X =
[[123 134 134 127 128 135 129 122 128 132 123 136 128 150 131]
 [127 119 133 124 128 137 127 125 123 131 124 119 130 132 131]
 [139 139 124 124 126 123 129 128 119 124 125 126 128 133 126]
 [121 129 135 130 127 123 135 131 135 122 127 122 126 115 130]
 [131 123 131 131 125 130 128 130 129 126 128 125 126 128 130]
 [136 127 111 123 123 120 130 136 129 119 131 131 127 137 127]
 [132 118 133 127 131 117 124 128 138 127 127 127 128 141 127]
 [129 130 143 126 130 122 123 127 122 125 128 124 128 122 124]
 [131 121 140 130 124 132 126 126 126 135 134 138 126 137 130]]
Rows and columns are counted from 1.
(1, 1) -> 123
(6, 5) -> 123
(2, 4) -> 124
(7, 14) -> 141
(2, 11) -> 124
(6, 15) -> 127
(4, 10) -> 122
(5, 8) -> 130
(6, 6) -> 120
(1, 14) -> 150
(9, 9) -> 126
(6, 11) -> 131
(5, 11) -> 128
(1, 3) -> 134
(4, 5) -> 127
(8, 1) -> 129
(1, 4) -> 127
(8, 15) -> 124
(8, 12) -> 124
(4, 7) -> 135
(7, 7) -> 124
(4, 8) -> 131
(4, 4) -> 130
(3, 11) -> 125
(8, 9) -> 122
(8, 6) -> 122
(9, 6) -> 132
(3, 7) -> 129
(1, 6) -> 135
(5, 9) -> 129
(1, 12) -> 136
(9, 12) -> 138
(5, 3) -> 131

arr =
[[136 134 136 130 108 115 110]
 [124 124 123 133 140 127 139]
 [151 150 151 130 118 115 120]
 [132 127 131 135 139 119 138]
 [121 121 122 134 118 115 120]
 [116 112 115 137 143 123 141]
 [126 132 127 134 112 118 114]
 [110 106 108 126 131 129 131]
 [147 145 146 128 111 116 114]
 [121 115 121 144 132 108 131]
 [125 125 125 132 116 117 118]]
Rows and columns are counted from 1.
(1, 1)	136
(3, 2)	150
(11, 6)	117
(4, 7)	138
(7, 1)	126
(8, 6)	129
(2, 5)	140
(10, 6)	108
(1, 3)	136
(8, 1)	110
(6, 4)	137
(6, 6)	123
(3, 5)	118
(9, 1)	147
(8, 4)	126
(10, 1)	121
(8, 2)	106
(2, 4)	133
(10, 3)	121
(5, 5)	118
(9, 7)	114
(11, 7)	118
(3, 6)	115
(6, 2)	112

a =
[[135 151 132 128 141]
 [129 128 138 128 132]
 [132 128 135 128 129]
 [100 117 122 153 121]
 [112 126 115 128 126]
 [115 128 128 143 123]
 [132 145 133 114 131]
 [111 120 119 153 121]
 [122 129 103 132 128]
 [105 119 128 121 122]
 [116 139 115 148 126]]
Indices start at 1.
row 1 col 1 = 135
row 10 col 2 = 119
row 4 col 3 = 122
row 6 col 1 = 115
row 11 col 4 = 148
row 5 col 4 = 128
row 10 col 4 = 121
row 8 col 2 = 120
row 5 col 2 = 126
row 4 col 1 = 100
row 10 col 5 = 122
row 2 col 4 = 128
row 4 col 2 = 117
row 4 col 5 = 121
row 6 col 5 = 123
row 5 col 5 = 126
row 4 col 4 = 153
row 1 col 2 = 151
row 3 col 3 = 135
row 10 col 1 = 105
row 3 col 1 = 132

x =
[[131 128 151 132 126 134 125 129 137]
 [131 132 135 121 140 126 125 128 125]
 [137 133 112 133 134 134 129 128 124]
 [121 130 138 125 122 130 127 122 119]
 [133 136 129 139 129 127 125 109 133]
 [124 114 142 120 136 136 134 133 135]
 [141 127 110 128 137 124 127 133 129]]
Indices start at 1.
(1, 1): 131
(3, 8): 128
(4, 7): 127
(4, 4): 125
(2, 5): 140
(4, 1): 121
(5, 8): 109
(1, 7): 125
(4, 5): 122
(2, 2): 132
(1, 9): 137
(1, 8): 129
(6, 8): 133
(3, 6): 134
(5, 2): 136
(7, 9): 129
(4, 8): 122
(1, 2): 128
(3, 4): 133
